In the rows, zero is written as 128.
The rows of R fall into several groups, and each row is roughly a mix of its group's hidden directions.
R:
[[164 134 137 137 113  81 147 131 189  82 121]
 [110 146 120 132  70 123  70  92 126  98 105]
 [121 126  94  99  95 138 117 121  70 172 167]
 [132 132 114 142 108  97 209 149 103 101 122]
 [112 200 124  73 135 130 137 168 131 137 125]
 [118 155 145 102 149 169  55 106 133 141 111]
 [147 140 117  95 182 141  87  93 144 165  97]
 [ 59  92  95 124 118 124 108  96  89 124 133]
 [166 102 114 178 153 126 142 141 193 127 116]
 [114 149 138  95 122 144  56 123 154 103  87]
 [142 109 110  99 159 104  85  97 172 102  89]
 [138 147 133 146  46 112 121 118  99  89 130]
 [136 104 108 135  98 111 182 147  92 114 185]
 [155 123  89 140 100  94 200 121 118 132 151]
 [136 162 123  82  94 123  70 133 151 117  88]
 [115 143 124 123  97 134  53  95 143 103  93]
 [114 114 132 155 118 129 171 158  68 160 169]
 [126 115 146 117 131 168  94  70  75 130 154]
 [139 168 133 115  95 159 123 110  61 149 161]
 [123 151 128 128  68 142  67 127 129  85 109]
 [129 112 101 165 110  99 204 138 118 156 137]
 [147 149 154 120 167 147 113 128 188  81 103]
 [121 112  96 108 148  98  84  81 168 106  97]
 [ 94 112 109 118 134 123 184 149  71 144 164]
 [138 133 143 132 138 183 138 145  75 179 158]
 [141 144 146 128  80 172 147 144  67 152 110]
 [124 112  72  79 103 139 131 145 105 166 166]
 [123 151 106 115 171 107 111 166 188 156 102]
 [112  95 100 185 138 111 111  80 146  95 109]
 [ 93 132 117 176 174 127  95 125 181 111 116]
 [186 168 119 179 160 124 130 119 134 162 112]
 [133 178 117 115 133 153  93 134 144  58 110]
 [143 160 156 126 191 155  92 124 172 136 113]
 [142 141 167 149  75 149 157 160  94 118 167]
 [114 134 107 142 101 151 117  82  74 165 167]
 [139 152 157  99 102 130 164 180  90 114 167]
 [108 120 107  79 169 149  76 113 125 170 133]
 [104 194 126 120  93 170 156 130  98 131 151]
 [139 146 157 150  77 147  83 101  98  90 146]
 [154 173 134 121  93 154 166 141  82 103 161]
 [ 86 102  87 165 164  97 176 118 126 131 118]
 [116 112  82 140 169 107  85  97 166 136  95]
 [147 167 126 172  87  89 116 140 157  89 105]
 [136  84 145 141 143  88 116 107 175  90  86]
 [110 105 105 113 100 114 101 116  64 166 163]
 [174 105 158 166 119 129 147 166 169 120 169]
 [111 116 136  72 113 171  72 155 137 109 117]
 [144 174 168 114 124 172 142 182 122 132 159]
 [127  93 117 118 122 161  77  99  82 171 114]
 [103  64 107 150 177 142 131  88 141 139 138]
 [104 133 105 173 178 107 157  83 112 112 100]
 [123 111 117 109 156 139  52  99 140 155  95]
 [117 173 120 118 188 111 152 150 134 182 132]
 [137 104 113 112 189 131 110 129 185 168 117]
 [103 139 103  97 150 158  50 124 116 137 133]
 [137 162 141 105 145 139  50 108 145 152 105]
 [122 162 149 153 177 149  80  83 131 150 110]
 [118 121  89 136 146 134  70  78 160 147  99]
 [126 160 136 115 145 150  60  89 154 124  92]
 [140  62 124 165  99 100 137 110 113  83 127]
 [124  98 111 158  83  91 156 135 137  71 150]
 [176 175 143  97 159 119 120 136 145 146  75]
 [178 136 169 101  79 151 136 115  86 120 142]
 [ 93 136 102  93 187 114 104 102 101 139 163]
 [119 171 151 114 140 190 105 175 139 153 136]
 [149  83 103 151 127 108 120 119 191 104  89]
 [145 105 100 127 163 104 150 129 178 116  67]
 [132 172 118 124 155 150  68  92 131 165 101]
 [106 132 104 134 143 116  73 155 195 122 106]
 [161  64 136 119  72 145 108 128 154 114 142]
 [106  91 103  79 150 150  95 162 126 163 158]
 [106 147 167 112 174 126 134 158 188  98 131]
 [ 98 104 104 152 166 103  85  99 159 154  92]
 [116 149 129  98 156 174  65 112 115 165 138]
 [118  95  95 134 132 104  80  85 154  99  87]
 [124 146 149 143 214 154 137 139 138 153 115]
 [139 164 130 168  75 117 185 113 113 122 105]
 [ 94  96  85 117 172 137  95 145 122 176 147]
 [130  96 148 167 103 116 180 175 129  95 151]
 [148 149  89 142 164 144  84  91 111 177 122]
 [ 98  84 141 110  79 159 128 173 127 108 161]
 [156 130 158 152 191 149 116 153 177 145 133]
 [119 130  96 163 126  79 101  96 145  83  90]
 [164 127 145 121 193 127 170 137 154 170 138]
 [132 168 138 140  85 119 104 109 108  61 104]
 [130 141 152  76 152 149  57 140 123 149 134]
 [119 158 122  92  85 155  72 101  92 144 123]
 [105 104 106 119 125  81 173 164 143  75 133]
 [ 82 127 111 119 168 185 111 109 121 154  89]
 [123 124 148 136 115 148 181 164  79 146 175]
 [153 104 177 167  97 160 148 161 121 112 163]
 [120 108 109 110 172 109  98 134 199 106 112]
 [126  46 136 109  97 133 113 156 151 107 133]
 [137 162 116 144 114 108 100  62 150 117  81]
 [132 198 151 101 164 135 125 148 111 171 140]
 [127 148 136 109 147 147 181 166  89 168 163]
 [160 121 184 154 146 174 103 153 156 155 140]
 [143 116 151 136 156 123 202 164 116 152 159]
 [117 131 105 132 112 129 119 125  48 152 175]
 [130 105  59 153 152 139 147 100  90 160 122]
 [118 160 157 112  65 113 103 136 136  74 114]
 [166 106 126 171 142  91 197 134 133 139 131]
 [131  78 120  99 136 123  86 154 182 109 160]
 [129 120 143 138 179 171  78 117 158 163 102]
 [131 119  83 151 126 107 106  64  99 155  97]
 [133  78  98 109 147 101 137 131 101 163 186]
 [137 155 134 121 100 143  57 119 158  99  90]
 [119 102 173 102 152 142  67 140 174 124 133]
 [ 85 166  96  94 177 122 100 136 121 143  94]
 [112  87 161  91  88 154 116 144  79 130 100]
 [149 113 127 175  81 122 165 111 100 130 180]
 [122 140 118 102 128 120  90  94  74 151  72]
 [124 144 115 132 187 104 119 129 200 111 118]
 [128 118 175 146 165 157 175 162 159 161 124]
 [136 121 152 150  93 123 194 154  98 113 169]
 [147 118 124 111  76 136 122 132 123  76 190]
 [105 141 135 104 182 160  76 141 158 160 141]
 [ 98 117  76 110 162 111  89 109 142 123  78]
 [103 185 112  88 168 125  90 146 125 158 113]
 [118 150  75 138 140 151  89  74 120 163 109]
 [112 111  90  93 167 105  73 107 157 125 104]
 [131 169 113 117  94 103 130 101  54 139 135]
 [145 109 103 142 116  79 173 137 162  75 118]
 [157 144 123 153 150 111 177 137 172  72 118]
 [143 194 152 175 133 111 127 134 149  90 102]
 [142 148 122 164  72  96 145 104  90  87 113]
 [157  77 122  90 107 150  88  94 118 159 151]
 [111 139 115 114 175 123  88  85 164 160  90]
 [ 82  99  86 136 138  91 113  98 117 119  77]
 [131  97  98 192  89 120 150 106  94 131 152]
 [142  82  96 155 176  79 140 115 153 123 107]
 [153 147 147 135 127  83 117 111 188 103  82]
 [158 135 142  81 141 143 156 101  69 166 138]
 [140  97 104 169 144 116  92  62 142 148 141]
 [100 111 112 117 196 140 109 144 179 155 121]
 [146 136 147 125 121 124 197 163  80 143 157]
 [135 122 109 115 182 153 129 112 157 197 139]
 [121  83 141 150 156 119 184 168 128 162 155]
 [132 101 119 121 184 138  83 130 178 140  90]
 [124  75 135  86 133 135 138 174 109 152 177]
 [129 138 162 110 182 175  94 125 117 167 155]
 [116 182 114 125  96 102 119 110  59 132 134]
 [145 159 105 141 116 100 115  95 156  63  94]
 [105 121 121  93 163 152  50 143 130 111 133]]
One row of each group comes first, with its name. Which group is each row after those in?
[ 99 110 135 116 150 132 119  94  51 158 146]
<29>
[146 128 132 109  82 116 154 159 100  63 154]
<57>
[127 113  91 148 186 135 122  95 130 186 109]
<8>
[102 109 109  90 136 135 133 166 154  87  69]
<19>

[ 94 172 134  88 172 147  99 165 132 159 133]
<19>
[130 142 112 102  50 108  91 100 109 118 134]
<29>
[100 152 140 144  72 160 139 157  92 128 173]
<8>
[151 152 106 150  94  87 136  89  96  95  87]
<19>
[132 132 115  92 123 100  75  78 155  99  96]
<8>
[139 180 137 110 161 140 167 150 114 187 136]
<8>
[104 149 111  64 112 126  85  93  91 122 123]
<8>
[145 111 110 161 141  76 170 131 156  75 124]
<57>
[140 111 142 161 194  86 155 131 160 119 149]
<29>
[106 109  83 155 158  84  81  90 125 128 117]
<57>
[117 146 136 192  77 107 136 122 111  84 143]
<19>
[138 116 174 177 148 118 153 131 176 118  85]
<29>
[143  83 117 106 176 143 149 107  93 164 166]
<8>
[135 135 163 181  95 128 177 137 117  81 140]
<19>
